500 stands for zero in the data rows.
Here is a table of points, one per row:
509,326,532,505,495,500,474,357,562,583,478,457,434,532,558,433,424,451,439,417,339,413,388,568,476,405,523,505,290,545,648,416
526,548,419,638,455,594,628,539,600,537,350,489,478,513,559,362,401,495,539,340,545,517,498,546,558,443,486,466,564,420,483,639
581,459,449,509,545,390,547,506,454,500,590,536,576,569,655,416,477,283,404,623,450,559,426,360,442,361,492,468,462,473,381,531
435,507,607,513,526,681,554,489,476,425,503,514,376,567,501,530,657,406,506,442,490,611,648,523,627,433,496,585,515,463,634,415
484,373,518,552,510,543,543,386,515,541,492,268,563,461,530,583,611,392,511,497,567,485,466,583,434,526,546,555,515,630,382,575
552,447,561,535,466,484,493,423,395,465,449,532,328,516,509,545,735,488,569,630,596,464,576,315,705,401,484,391,379,640,513,484
473,380,646,520,418,428,349,605,541,600,516,515,552,309,455,613,497,587,731,476,469,459,404,417,357,526,485,338,458,403,389,557
537,466,441,465,569,500,524,588,459,428,531,450,531,471,590,391,394,488,408,485,455,622,597,496,487,394,426,584,661,584,512,468
412,510,362,458,384,561,534,508,627,326,327,437,392,436,455,668,538,440,433,525,542,556,536,441,566,617,478,502,458,526,486,454
575,407,551,510,469,476,579,300,467,526,407,337,527,456,595,462,436,665,504,661,619,492,419,518,401,409,620,598,624,389,486,484
754,510,512,496,540,541,470,452,475,300,416,455,458,521,450,542,497,670,482,515,403,472,453,536,455,462,555,559,482,497,542,539
469,575,318,273,449,339,531,434,496,474,393,436,473,446,559,470,561,399,450,576,429,531,574,604,535,568,398,476,448,483,526,605
505,485,442,423,557,466,484,498,461,581,683,477,501,440,526,482,500,638,587,591,466,426,661,565,497,370,551,619,340,635,501,630
485,461,351,424,562,655,432,549,565,702,601,527,548,459,671,404,413,528,615,528,599,476,437,475,537,307,376,405,406,508,503,628
497,412,632,654,453,575,583,486,480,548,457,498,646,291,497,444,540,434,449,421,575,499,550,277,505,491,514,558,433,499,493,449
642,589,533,466,485,577,437,621,525,373,506,522,545,600,460,358,502,401,477,455,584,648,519,715,399,652,613,418,430,491,444,492
540,485,480,503,494,563,435,416,497,582,396,599,615,468,380,404,510,512,517,451,254,508,476,561,523,478,542,433,585,517,531,402
412,630,510,544,626,541,546,354,592,668,456,604,504,481,419,531,473,499,358,480,671,499,587,485,554,476,488,449,446,520,397,449
432,427,625,652,601,543,515,447,419,453,545,428,368,470,432,624,525,469,695,506,569,384,492,605,404,525,496,457,584,489,362,359
556,561,540,449,693,604,624,324,617,539,567,594,532,509,400,384,528,391,404,556,514,427,503,541,489,334,467,426,563,504,350,337
413,539,444,534,438,591,531,479,597,596,548,574,673,693,522,685,577,555,446,448,499,643,483,502,521,483,461,475,584,534,556,505
628,457,568,572,587,525,584,388,573,294,632,635,494,356,473,535,642,541,569,419,465,559,543,495,561,444,414,436,405,492,613,480
594,477,414,516,411,347,538,408,599,539,520,588,530,595,516,562,637,391,463,466,403,493,415,560,356,501,423,464,468,479,538,606
466,520,571,541,413,566,352,530,418,636,442,314,509,717,477,415,533,578,564,378,439,593,571,540,576,592,591,519,471,587,558,438
600,461,443,683,373,497,344,570,492,446,532,560,532,496,688,441,577,402,482,527,333,488,521,537,528,545,678,345,532,457,497,483
420,601,374,551,605,531,391,497,608,456,261,378,541,494,495,385,492,453,540,499,560,448,642,413,415,461,564,636,689,440,517,497
586,548,510,464,534,529,462,555,262,641,493,451,539,462,578,520,586,514,333,624,690,529,520,552,579,637,405,497,537,523,504,595
595,379,381,606,409,474,625,636,687,478,500,426,484,651,539,515,505,723,376,614,454,405,338,566,596,514,472,409,545,659,443,339
461,443,400,406,522,441,519,560,462,520,330,442,442,427,789,688,510,430,436,451,465,424,619,441,419,508,591,589,479,500,484,435
606,568,562,490,548,552,283,553,703,543,612,512,355,332,487,405,469,519,418,269,494,550,558,493,413,457,557,598,672,567,420,502
399,438,441,380,520,488,511,328,502,561,744,360,494,565,604,431,705,408,541,412,426,487,614,484,591,568,464,440,530,276,501,453
414,351,432,569,463,631,555,611,340,503,486,602,525,423,423,490,454,378,617,703,567,511,673,762,473,371,578,387,558,619,652,358
318,554,616,518,476,579,520,408,468,442,400,555,613,432,668,604,566,467,429,509,418,463,508,550,305,517,508,365,610,485,569,367
468,437,645,455,460,444,676,583,552,474,525,611,415,526,512,508,470,602,459,341,500,559,568,443,492,379,587,580,450,438,370,633
471,534,443,516,388,545,295,516,727,453,515,606,379,580,586,656,422,368,537,677,546,605,585,414,393,521,572,491,387,415,505,343
563,518,453,504,483,539,598,742,448,397,527,538,633,503,357,491,519,497,564,397,454,478,543,655,576,381,544,589,563,273,467,484
476,555,510,412,521,558,590,436,445,491,376,336,509,485,448,525,438,473,547,355,508,449,562,546,527,431,453,578,541,560,348,456
465,365,562,645,747,415,537,520,636,534,447,366,459,413,490,398,551,390,466,509,396,729,482,504,666,637,500,587,388,429,445,457
628,383,573,459,484,424,381,347,473,468,590,481,531,361,572,523,431,589,402,532,691,595,489,558,470,373,659,404,563,386,566,511
458,371,664,430,463,484,504,496,543,574,605,346,607,423,435,493,284,469,504,404,388,603,530,533,566,496,266,456,424,353,358,457
568,457,516,595,570,319,423,590,350,592,397,569,528,696,537,617,316,397,579,409,640,546,419,678,501,465,392,592,323,561,436,286
478,411,625,419,421,415,587,501,407,380,485,452,484,574,437,396,514,412,562,428,657,379,449,358,288,474,548,474,458,568,634,420
443,471,402,432,561,555,427,531,554,484,714,314,550,574,387,561,493,421,491,435,572,530,414,445,492,649,583,390,503,544,542,546
429,622,475,656,454,478,410,663,419,461,510,498,549,464,455,329,504,502,511,551,611,467,452,471,371,530,522,660,464,481,534,483
779,458,410,467,420,540,453,400,539,638,440,399,495,714,518,483,606,512,508,521,607,415,474,462,398,524,359,529,494,491,474,540
379,519,572,537,419,474,516,411,510,546,380,449,568,462,529,374,624,390,581,627,522,456,324,502,733,477,440,538,488,318,372,571
466,449,544,477,828,483,536,586,388,539,367,604,531,613,449,497,472,515,569,508,369,527,522,340,366,578,488,278,565,408,578,561
650,552,369,351,584,407,451,426,283,503,512,463,459,468,286,412,500,431,413,453,392,452,459,450,577,456,521,489,439,392,514,526
621,625,750,255,463,359,577,508,632,592,353,576,474,457,506,327,504,533,598,643,404,559,610,565,607,492,507,348,484,708,503,531
505,662,548,471,314,445,493,436,510,363,481,459,587,579,494,492,361,381,577,571,444,457,485,457,531,405,451,468,472,416,402,538
596,672,418,466,589,477,435,588,519,630,512,609,637,452,463,833,513,426,518,421,445,309,586,599,615,494,524,492,452,541,361,641
427,495,646,476,431,550,552,650,512,694,534,426,483,498,449,606,576,516,371,554,437,440,338,459,498,436,403,646,663,623,495,482
571,483,428,568,589,714,414,482,343,654,427,556,432,531,574,526,408,407,435,385,491,591,526,451,474,497,533,362,306,605,475,572
595,475,390,603,599,547,599,518,537,434,526,452,452,460,583,510,504,714,560,335,462,517,505,483,487,334,432,386,525,526,598,489
532,607,551,493,518,390,314,382,637,345,542,513,607,553,587,420,559,608,683,347,647,426,480,630,532,554,342,553,494,598,395,534
427,433,527,443,429,583,624,488,411,590,517,660,492,483,606,319,460,618,442,561,396,341,530,592,519,734,465,504,581,515,478,532
508,474,542,489,444,503,463,469,415,618,581,342,450,671,467,490,376,476,503,463,457,391,484,472,638,449,617,554,456,477,621,490
511,586,432,601,514,493,620,593,490,505,511,543,560,330,535,526,356,442,479,468,465,452,461,458,519,767,548,516,522,495,349,542
517,439,314,437,454,353,542,584,452,419,594,594,517,480,435,553,415,348,382,486,666,570,390,471,380,335,450,488,628,505,560,450
557,673,367,479,628,482,510,474,542,608,513,403,483,522,386,555,580,475,634,566,354,710,392,497,465,552,430,592,537,481,639,397
586,683,645,392,609,664,641,598,593,410,597,380,521,591,471,627,444,391,560,577,575,366,426,497,476,531,620,551,534,510,653,619
540,469,463,346,512,543,518,706,533,539,575,437,338,477,588,487,757,415,635,473,615,533,317,530,466,418,651,610,578,564,374,521
541,647,502,418,363,368,616,492,532,695,482,450,471,356,408,511,341,439,452,447,564,541,549,420,421,554,453,430,507,540,580,280
296,510,388,348,399,535,523,578,411,503,397,538,485,470,423,500,475,583,623,419,490,500,332,405,551,449,460,362,491,411,530,367
439,555,614,363,373,587,355,646,555,455,401,572,419,582,582,538,415,542,401,535,566,475,520,580,642,438,537,393,554,286,597,531
502,492,521,544,433,459,451,504,608,577,614,604,451,458,472,480,498,609,434,545,584,604,442,528,548,556,338,582,556,439,711,567
522,513,373,443,375,500,573,340,424,511,479,714,520,508,604,460,500,565,609,477,572,534,447,518,616,524,757,649,576,450,514,446
394,607,495,402,443,542,619,471,568,549,596,455,543,339,653,456,421,461,612,521,474,571,320,462,596,515,549,490,390,564,519,496
457,527,522,516,551,349,406,594,459,535,663,595,293,557,598,416,552,477,463,411,575,507,580,272,466,586,372,532,641,561,519,485
538,473,513,443,440,581,315,536,471,417,473,557,410,508,552,400,366,522,534,428,324,510,463,450,458,467,499,666,443,597,356,397
532,579,583,492,589,574,425,538,392,378,596,541,537,418,493,474,460,416,540,584,446,342,457,624,426,566,444,655,518,433,730,478
691,527,426,617,434,634,507,490,417,501,572,573,414,377,481,442,341,585,420,583,491,325,652,387,492,599,431,638,593,614,557,438
474,509,383,529,389,589,407,360,361,463,634,518,392,447,325,546,417,577,730,612,501,600,451,467,553,559,428,529,499,450,402,515
396,448,620,428,620,459,398,397,526,566,329,549,453,485,463,509,570,531,302,578,492,551,303,658,377,511,530,554,493,557,482,432
423,627,535,492,456,247,634,574,399,473,546,425,394,479,615,409,553,634,453,374,489,417,513,732,498,574,506,341,447,527,536,521
384,426,377,665,567,467,590,543,597,639,616,626,472,562,448,472,512,533,547,597,378,569,403,580,422,457,634,549,491,448,442,600
455,493,580,586,603,480,458,597,522,427,431,488,167,566,474,505,467,509,402,609,368,259,327,471,486,475,522,462,454,376,416,572
504,441,506,561,509,445,414,610,475,628,574,364,572,433,425,449,507,573,571,562,578,448,726,540,449,493,596,287,504,471,517,508
513,558,555,595,508,490,390,622,347,389,472,496,680,494,597,369,630,393,388,545,528,530,464,538,543,365,371,451,492,556,447,561
386,585,405,567,535,494,429,487,654,458,541,396,499,485,420,452,489,502,499,725,466,437,579,525,570,425,415,499,554,684,512,421
319,550,441,541,356,604,438,558,440,356,500,513,592,428,263,438,645,627,368,364,470,590,399,433,450,390,379,477,345,625,480,601
400,766,602,634,556,459,502,486,479,564,589,665,556,514,519,463,616,513,494,525,534,452,396,349,546,545,643,569,407,475,582,407
558,606,451,475,526,355,552,610,597,514,488,445,575,573,494,480,663,617,507,559,442,460,733,394,473,478,543,533,219,319,526,317
575,376,481,499,482,565,462,551,477,477,364,452,588,422,502,498,637,656,481,596,535,524,476,424,462,677,459,449,621,370,387,487
306,559,431,528,420,530,536,310,435,371,560,470,452,447,511,492,441,489,417,529,405,619,554,545,328,505,635,532,449,628,455,721
350,320,426,504,512,399,556,436,476,471,560,668,478,668,434,491,450,531,550,449,577,529,600,627,538,639,444,645,511,528,469,423
561,550,506,715,409,433,549,429,528,508,328,453,570,575,412,433,426,469,505,492,631,530,451,358,629,552,555,508,419,528,542,594
548,354,471,555,280,443,533,499,658,557,428,501,355,513,369,540,574,427,547,508,505,354,622,505,444,463,502,484,584,390,506,505
594,601,435,546,557,531,459,578,428,471,468,476,446,398,295,648,533,660,397,597,518,522,460,582,357,519,566,534,504,538,604,601
391,622,592,512,521,690,448,380,480,497,621,475,411,702,440,500,489,587,357,456,592,435,585,547,412,536,492,418,443,408,460,568
These points spread out most along one direction. Take the direction at right angles to it along which they spread out most. Go by this last direction. How far along it is each point below, from 0 to 99? The average is 50, and the first point in the table lies past the average. One standard deviation of the points above along it is 16.
629,392,625,516,469,622,506,454,637,490,433,501,582,455,602,561,488,365,593,429,474,581,442,510,507,718,368,569,433,514,814,642 48
486,518,482,493,572,267,466,391,527,507,423,526,668,651,379,446,417,568,579,458,480,437,531,439,376,553,688,421,674,598,545,622 54
457,366,464,462,471,545,564,500,479,486,579,510,695,448,565,581,532,571,285,458,520,340,511,506,490,571,534,606,342,355,419,365 57
514,447,461,518,591,629,705,564,549,350,445,590,581,597,525,468,479,494,668,571,561,403,522,467,429,629,449,498,473,616,467,616 51
475,600,482,467,564,494,468,420,407,484,393,550,485,465,692,611,589,636,642,536,408,505,494,422,322,446,261,525,493,504,410,425 56
600,421,586,264,455,551,420,498,470,390,612,590,659,598,379,584,506,566,454,501,356,521,468,332,607,586,639,525,598,638,347,425 41
528,554,595,556,487,445,565,419,450,392,588,426,421,688,641,612,292,511,451,690,445,615,506,487,591,484,397,413,664,418,396,491 64
561,665,533,718,445,431,665,462,459,473,537,416,451,417,541,614,455,545,461,352,394,536,443,528,539,503,540,456,505,527,598,450 43
354,432,454,454,433,553,580,600,491,415,519,396,550,574,474,464,452,528,506,476,387,574,630,406,547,447,438,484,551,611,553,567 37
440,270,446,348,612,502,434,486,669,381,443,597,471,391,420,424,373,500,371,561,622,403,419,490,582,589,437,451,318,501,542,523 54
496,460,504,354,485,605,588,479,461,648,409,584,388,565,468,486,516,532,550,459,560,620,568,520,384,460,433,623,519,357,494,678 48
400,384,708,546,545,306,439,581,516,486,474,511,609,463,469,681,457,610,489,650,446,634,669,425,566,389,494,734,396,474,537,680 46
532,541,502,390,651,492,580,566,455,374,545,536,431,436,569,557,475,589,551,438,670,697,466,451,636,615,626,393,489,545,465,445 40
542,462,583,573,365,379,497,443,406,464,529,625,347,458,370,581,592,251,490,477,476,446,537,535,509,496,451,457,644,508,449,602 59
350,394,368,527,662,379,298,391,474,469,436,510,559,431,531,603,462,491,451,333,551,358,475,514,754,450,533,472,691,541,625,545 47
